Look-ups in named tables: a row name and a column name give one cell, copied from the table.

Semun:
	Falogim	Dofigi	Mita
Gez	81.546	51.605	56.688
Lolez	78.399	45.220	38.285
Zalu	13.210	50.975	48.926
Bup	16.331	52.803	44.374
Goz	41.267	36.954	60.741
Gimagaz	35.043	49.141	27.142

Mita of Bup is 44.374
Falogim of Goz is 41.267
Falogim of Bup is 16.331
Mita of Zalu is 48.926
Falogim of Gez is 81.546
Falogim of Zalu is 13.210
Falogim of Lolez is 78.399
Dofigi of Gez is 51.605
Falogim of Gimagaz is 35.043
Mita of Goz is 60.741
Dofigi of Goz is 36.954
Dofigi of Zalu is 50.975
Mita of Gez is 56.688
Dofigi of Lolez is 45.220
Dofigi of Gimagaz is 49.141
Row with the largest Dofigi: Bup

Sud
|  | Binegis | Von | Nin | Bur | Timad | Fafe | Fovib |
|---|---|---|---|---|---|---|---|
| Mefifi | 195 | 159 | 15 | 200 | 83 | 40 | 221 |
| Vap | 195 | 106 | 88 | 166 | 17 | 219 | 24 |
| Lurufiv | 195 | 59 | 173 | 34 | 184 | 51 | 218 |
| Zup | 194 | 10 | 130 | 195 | 37 | 129 | 226 |

Nin of Lurufiv: 173
Fafe of Mefifi: 40
Von of Vap: 106
Nin of Zup: 130
Timad of Lurufiv: 184
Binegis of Zup: 194
Von of Mefifi: 159
Fovib of Zup: 226
Bur of Lurufiv: 34
Fovib of Lurufiv: 218
Binegis of Lurufiv: 195
Timad of Mefifi: 83
Timad of Zup: 37
Nin of Vap: 88
Nin of Mefifi: 15

Gamez
|  | Zis | Vudez | Sepopag | Tak |
|---|---|---|---|---|
| Tumomaf | 195 | 120 | 136 | 132 |
| Litizum | 64 | 83 | 54 | 97 |
| Pef | 122 | 139 | 139 | 153 |
| Non | 101 | 108 | 164 | 133 |
| Rilur | 132 | 107 | 154 | 113 |
| Gofu | 115 | 145 | 77 | 135 |
| Bevo | 72 | 119 | 153 | 168 |

What is the Sepopag of Pef in Gamez? 139
What is the Tak of Gofu in Gamez? 135
What is the Sepopag of Non in Gamez? 164
What is the Vudez of Gofu in Gamez? 145
What is the Vudez of Litizum in Gamez? 83
What is the Tak of Pef in Gamez? 153
What is the Tak of Litizum in Gamez? 97
What is the Vudez of Bevo in Gamez? 119
What is the Sepopag of Litizum in Gamez? 54
What is the Tak of Tumomaf in Gamez? 132
What is the Zis of Non in Gamez? 101
What is the Zis of Tumomaf in Gamez? 195
What is the Zis of Litizum in Gamez? 64
What is the Vudez of Rilur in Gamez? 107
What is the Vudez of Tumomaf in Gamez? 120
What is the Zis of Pef in Gamez? 122
What is the Zis of Bevo in Gamez? 72
What is the Sepopag of Rilur in Gamez? 154
What is the Sepopag of Gofu in Gamez? 77

Gif =
          Gegov   Kobog    Naki  Dugovo
Fanefof  11.725  62.069  63.161  82.707
Mufir    56.183  29.450  64.859  41.883
Pev      39.882  71.786  26.529  55.214
Ketu     38.292  20.004  45.320  21.435
Teralu   23.324  72.073  71.680  54.954

What is the Naki of Mufir in Gif? 64.859
What is the Gegov of Pev in Gif? 39.882
What is the Naki of Ketu in Gif? 45.320
What is the Dugovo of Pev in Gif? 55.214
What is the Gegov of Mufir in Gif? 56.183
What is the Kobog of Pev in Gif? 71.786
What is the Kobog of Mufir in Gif? 29.450
What is the Naki of Fanefof in Gif? 63.161
What is the Naki of Teralu in Gif? 71.680
What is the Dugovo of Ketu in Gif? 21.435
What is the Kobog of Ketu in Gif? 20.004
What is the Gegov of Ketu in Gif? 38.292
What is the Dugovo of Fanefof in Gif? 82.707
What is the Gegov of Fanefof in Gif? 11.725
What is the Dugovo of Teralu in Gif? 54.954
What is the Dugovo of Mufir in Gif? 41.883

Monum
         Tafumek  Fefora
Kor         0.59    0.97
Lafu        0.22    0.21
Taniv       0.31    0.25
Vev         0.56    0.20
Bofidun     0.44    0.72
Nagito      0.25    0.93
Rigedin     0.58    0.58
Nepu        0.69    0.41
Regep       0.74    0.42
Maf         0.38    0.76

What is the Tafumek of Vev in Monum?
0.56
What is the Fefora of Maf in Monum?
0.76
What is the Tafumek of Nepu in Monum?
0.69
What is the Fefora of Kor in Monum?
0.97
What is the Fefora of Bofidun in Monum?
0.72
What is the Fefora of Nagito in Monum?
0.93
What is the Tafumek of Maf in Monum?
0.38
What is the Tafumek of Lafu in Monum?
0.22
What is the Fefora of Nepu in Monum?
0.41
What is the Tafumek of Regep in Monum?
0.74
What is the Tafumek of Rigedin in Monum?
0.58
What is the Tafumek of Kor in Monum?
0.59
What is the Fefora of Regep in Monum?
0.42
What is the Fefora of Taniv in Monum?
0.25
What is the Tafumek of Bofidun in Monum?
0.44
What is the Fefora of Rigedin in Monum?
0.58
What is the Tafumek of Nagito in Monum?
0.25
What is the Tafumek of Taniv in Monum?
0.31
What is the Fefora of Vev in Monum?
0.20
What is the Fefora of Lafu in Monum?
0.21
Which row has the largest Fefora? Kor

Beb:
	Zinut	Sisosav
Der	2628	1110
Laga	3049	5426
Lurupi	-6027	8394
Tomuv	6422	6916
Zuk	2465	6662
Saviga	3089	1162

What is the Zinut of Saviga in Beb?
3089
What is the Zinut of Tomuv in Beb?
6422
What is the Sisosav of Tomuv in Beb?
6916
What is the Sisosav of Lurupi in Beb?
8394
What is the Sisosav of Zuk in Beb?
6662
What is the Zinut of Lurupi in Beb?
-6027
What is the Sisosav of Der in Beb?
1110
What is the Sisosav of Laga in Beb?
5426
What is the Zinut of Laga in Beb?
3049
What is the Zinut of Der in Beb?
2628
What is the Sisosav of Saviga in Beb?
1162
What is the Zinut of Zuk in Beb?
2465

Setamod =
           Sis   Repa    Ren
Kosora    4891   6197   5787
Dis       4794   5224   1448
Fupe     -3092    992   -885
Fopama    7151   2592   -144
Fogukeb    814   5516     65
Gez       6564  -2343   6592
Togeti    1759   6238   9129
Rabi      3429   8749    711
Ruz       1691    809   7180
Lidodiv  -5272   3513  -3261

Repa of Togeti is 6238
Ren of Rabi is 711
Repa of Fogukeb is 5516
Repa of Gez is -2343
Ren of Ruz is 7180
Sis of Fogukeb is 814
Row with the largest Ren: Togeti

Zatav =
	Sube	Kasin	Ses	Noze	Gudipe	Vom	Rimop	Gub
Dapeg	82	145	132	54	108	190	104	185
Vaviz	126	126	134	138	159	70	103	214
Nifale	132	121	143	147	168	117	104	199
Piv	83	136	135	47	109	186	99	183
Vofod	86	150	122	57	105	175	106	144
Pesebel	133	102	108	100	115	180	116	122
Zor	130	108	133	141	127	55	105	146

Noze of Dapeg is 54
Rimop of Dapeg is 104
Ses of Piv is 135
Sube of Pesebel is 133
Gub of Dapeg is 185
Gub of Zor is 146
Gudipe of Dapeg is 108
Which row has the largest Noze? Nifale

Dofek.csv
,Lenum,Rem,Sagese,Libufo,Mit,Tufeva,Nop,Lopo
Zabesem,116,91,129,111,145,98,178,149
Tele,115,158,112,120,107,130,132,131
Felok,126,109,130,166,129,83,101,105
Gid,135,120,130,169,141,82,100,87
Gagelin,127,111,130,162,130,88,100,104
Fibu,108,28,155,105,184,68,220,169

Gagelin, Lenum: 127
Tele, Sagese: 112
Gid, Nop: 100
Gagelin, Sagese: 130
Zabesem, Lenum: 116
Fibu, Lenum: 108
Felok, Rem: 109
Gagelin, Mit: 130
Felok, Mit: 129
Fibu, Mit: 184
Zabesem, Rem: 91
Tele, Tufeva: 130
Gid, Rem: 120
Zabesem, Libufo: 111
Tele, Mit: 107
Tele, Lopo: 131
Zabesem, Lopo: 149
Zabesem, Mit: 145
Zabesem, Tufeva: 98
Row with the largest Nop: Fibu

